(in the rows, 128 means zero)
The rows of X fall into a few groups, which share some directions, and each row is roughly a mix of its group's hidden directions, except some rows that fit no group.
X:
[[111 147 112 163 134 169 107 157 118 148]
 [176 133 116 102 110 165 103 119 131 137]
 [124 102 149 102 105  89 156 111 154 124]
 [122 169 126 105 130 139 165 126  85 128]
 [152 105 113 146 136 111  85 145  99 154]
 [125 120 141  91 134  80 159 118 122 104]
 [ 97 134 132 101 103 115 152 143 171 148]
 [102 140 135 176 138 140 105 100 107 109]
 [141 115 136 125 164 103 152  98 113  88]
 [116 160 118 119 100 125 140 162 102 166]
 [143 177 124 139 107 154 127 120  88 132]
 [ 98  88 123 113 124  96 106 133 164 132]
 [120 107 124 169 130 148  95 110 167 130]
 [147 146 123 121  79 138 103  94 128 106]
 [ 92 113 140 131 150 110 163 158 157 140]
 [161 132  95 104 152 116 102 106 158 136]
 [120 129 108 124 169 105 143 176 110 134]
 [ 96 153 136 138 109 168 170 130 130 131]
 [136 171 116 136  78 130 124 139 112 150]
 [106 106 139 122 125 124 187 149 119 107]
 [118 119 130 103  86 109 120 103 169 112]
 [ 96  97 130 124 126 104 134 115 178 109]
 [ 93 146 120 157 150 149 110 158 146 153]
 [ 97 137 122 107  85 151 119 131 146 164]
 [ 82  92 129 157 144 152 123 149 120 124]
 [125 143 110 150 177 130  88 148 120 137]
 [107 127 111 120  87 119 124 136 178 150]
 [146 115 120 146 151 141 173 160 106 105]
 [137 111 104  97 132  98  80 123 140 144]
 [128 145 112  99 131 114 161 127 181 138]
 [115 118 165 110  91 124 164 101 140 119]
 [156 128 119 132 111 134  95 107  75 121]
 [105 119 140 114 105  91 138 123 176 147]
 [104 109 142 130 115 152  94 147  85 145]
 [ 85 141 135 152 131 126 134 155 164 158]
 [102 118 141 110 101  95 117 122 177 128]
 [ 98 133 157 118 147  94 161 154 149 132]
 [154 156 100 116 118 119 135 154  80 125]
 [172 114 125  99 141 103 132 148  90 119]
 [131 116 146 171 120 138 114  96 129  84]
 [154 141 100 147 132 132 112 116 182 144]
 [139 108 134 105  67 137 132 103 128 138]
 [112 144 128 147 123 174 135 172 123 152]
 [141 129 114 135 182 114 124 130  92 100]
 [130 109 133  84  79 114 137 147 143 132]
 [112 126 154 118  96 116 168 146 141 163]
 [116 100  82 129 129 148 126 132 158  92]
 [109 138 121 120 151 111 147 151 181 150]
 [134  90 106 159 107 129 118 121 152  90]
 [155  95 146 111 146 107 159 167 129 131]
 [111  98 135 167 142 158 120 136 168 122]
 [104 159 134 139  91 144 161 120 159 140]
 [141 129 110 149 128 146 107 159  85 161]
 [150 137 134 136  90 148 116  96  89 108]
 [140 175 128 123  96 162 155 130 143 137]
 [170 151 120 128 157 121  99 137 104 100]
 [140 145 119  84 107 118 133  87 111 103]
 [179  96 122 121 119  90 119 141 117 128]
 [140 144 141 117  82 118 117 111  80 122]
 [118 147 154 140 120 173 168 121 113 108]
 [122 140  98 143 152 171 121 119  91 107]
 [138 154 122 117 127 119 103 123  65 130]
 [163 135 128 102 147  82 103 119 114 145]
 [121 148 134 148  93 129 142  71 123 131]
 [178 107 120 108 110 101 138 150 104 125]
 [107 160 116 147 118 165 116 106 163 144]
 [134 156 112 147 158 147 115 159  91 108]
 [103 138 115 137 133 167 116 151  83 147]
 [157 177  98 127 113 131 126 124  94 123]
 [175 141 113  97 117 107 143 120 102 105]
 [129 130 103 147 152 162 156 170 113 119]
 [137 118 135 120 102 135 128  80 141  82]
 [ 92  96 124 108 136 119 129 112 177 118]
 [137  94 131 119 177  97 132 120 150 109]
 [ 94  95 126 144 143 107 143 138 170 111]
 [115 135  93 109 169 135 147 164 148 133]
 [126 138 159 169 147 156 133 123  93 108]
 [139 109 119 138 158 168  98 102 128  99]
 [144  98 121  95 165  90 134 145 137 124]
 [157  83 115 151 102 103 108 141 132 141]
 [150 105 137 157 128  98  79 125 113 114]
 [136  81 117 153 106 114  94 145 141 144]
 [101 118 133 139 121 109 163 123 180 112]
 [153 156 108 141 133 135  93 112  92 155]
 [149 159 132 127  83 158 108 104 114 135]
 [154 137 128 125  88 154 118  89 104 109]
 [119 112 108 143 119  98  81 131 163 144]
 [134  94 126 150 175 109 132 138 113  96]
 [162 145 136  96 125 124 175 121 123 101]
 [167 135 119  72 121 141 130 109 119 116]
 [ 88 109 141 169 156 146 118 141 108 129]
 [123 124 129 148  78 106  82 126 119 125]
 [ 99 111 152 117 138  86 120 147 166 134]
 [104 148 163 139 143 158 161 141 100 139]
 [ 95 117  98 140 157 154 107 162 124 141]
 [ 97 147  97 126 140 145 122 165 152 159]
 [139  92 122 102 167  89 117 131 145 136]
 [177 123 119 132 118  92 104 155 126 148]
 [ 81 130 128 133 143 168 116  99 139 108]
 [133 108 140  93 128 116 170 124 167 109]
 [158 107 147 135 161 135 139 103 132  85]
 [165 108 153 145 142 146 115 110 106  90]
 [103 155 137 130  83 156 128 129 145 161]
 [150 131 105 127 109 145  98 123  73 128]
 [ 90 162 147 100 121 144 132  99 154 134]
 [108 130 118 161 116 161 106 160 120 163]
 [161 123 146 150 151 142 110 113  87 101]
 [141 116 148 144 101 138 103  83  97 114]
 [149 146  88 118 158 145 103 151 103 140]
 [140 131 120 148 191 130 144 144 132 149]
 [161 158 128 125 162 145 156 115  97 114]
 [130 146 146 130 137 149 163 152  78 135]
 [116 105 149 116 154 122 166 124 151  87]
 [120 139 117 160 129 138  83 138  89 152]
 [ 95 101 150 140 161 111 133 159 153 140]
 [151 142 122 140 146 133 115 140  72  98]
 [143 154 117 129 118 159  88 131  93 154]
 [160 139 134 144 131 135  96 127  73 125]
 [ 86 153 144 131 143 145 152 166 123 147]
 [141 114 118 158 126 177  93 127 153 128]
 [138 109 116  96 106 108 136  96 161  98]
 [131 123 121  86 108  96 159 136 159 147]
 [120 107 100 159 165 146 102 143 118 103]
 [ 96 141 147 106 143 108 176 148 114 123]
 [115 135 146 104 123 166 164 103 115  98]
 [ 90 117 148 156 149 142 146 159 158 133]
 [166 137 103 117 122 111 103 111  83 127]
 [ 88 115 153 147 157 116 143 152 159 133]
 [139  96 122  88 142  90 149 116 137 105]
 [175 151 113 133 103 110 150 106 104 138]
 [100 118 118  92 139  95 148 109 162 112]
 [119 127 120 160 152 112  95 136  82 146]
 [111 142 111 160 132 146 121 154 147 176]
 [114 148 107  77 132 101 158 138 126 145]
 [124 151 131 161 161 143 114 119  79 128]
 [135 133 127 149 154 160  94 136  87 150]
 [140 110 152  97 115 106 155 123 174 120]
 [107 160 117 154 142 143 117 177 124 147]
 [ 80 109 126 142 153 111 123 154 156 146]
 [155 146 116 145 135 147  81 121  93 143]
 [168 111 143 108 110 118 129  95 107  94]
 [114 153 139 103 143  90 167 122 100 126]
 [141 118 123  89 111  93 144  97 111 100]
 [ 94 153 138  98 134 121 166 101 119 105]
 [158 115 127  95 111  88 147 105 126 102]
 [ 77 104 139 128 100 135 140 127 163 134]
 [154 132 136 126  85 144 122  93  97 107]
 [149 124 126 123 172 107 159 161 102 132]
 [ 98 134 141 114 119 156 182 148 130 139]
 [144 130  99 134 152  98 122 127 179 145]]
Here is one row from each group, named. Which group is each of the other rows in?
[141 141  91 105 148  89 150 147 107 139]
F
[101 115 153 112 143 116 178 152 123 146]
V
[170 172  99 132 135 114 110 117 115 141]
A
[150 151 131 112 120  82 166 126 103 138]
Z

[ 97 146 130 142  90 139 134 120 159 166]
F
[133 123  96 119 143  95 151 154 172 127]
V
[122 112 132 103  93 123 114  82 151 106]
V
[117 139 106 100  85 147 148 131 165 138]
V
[130  94 150 158 173 125 128 117 134  99]
A
[115 171 139  90 123 114 166 135 110 131]
Z
[ 86  98 161 159 126 118 121 112 145 116]
V
[129 137  92 138 151 145  87 146  94 142]
F
[ 99 131 149 126 160 131 125 102 173 105]
Z
[157 102 154 119 155 158 140 115 114  94]
A
[105 110 118 165 153 118  99 146 150 157]
A
[162 131  99 124 107 145  94 111  91 135]
Z
[135 112  91 133 139 147  99 109 133  82]
V
[164 130  93  90 116 101 115 117 121 148]
F
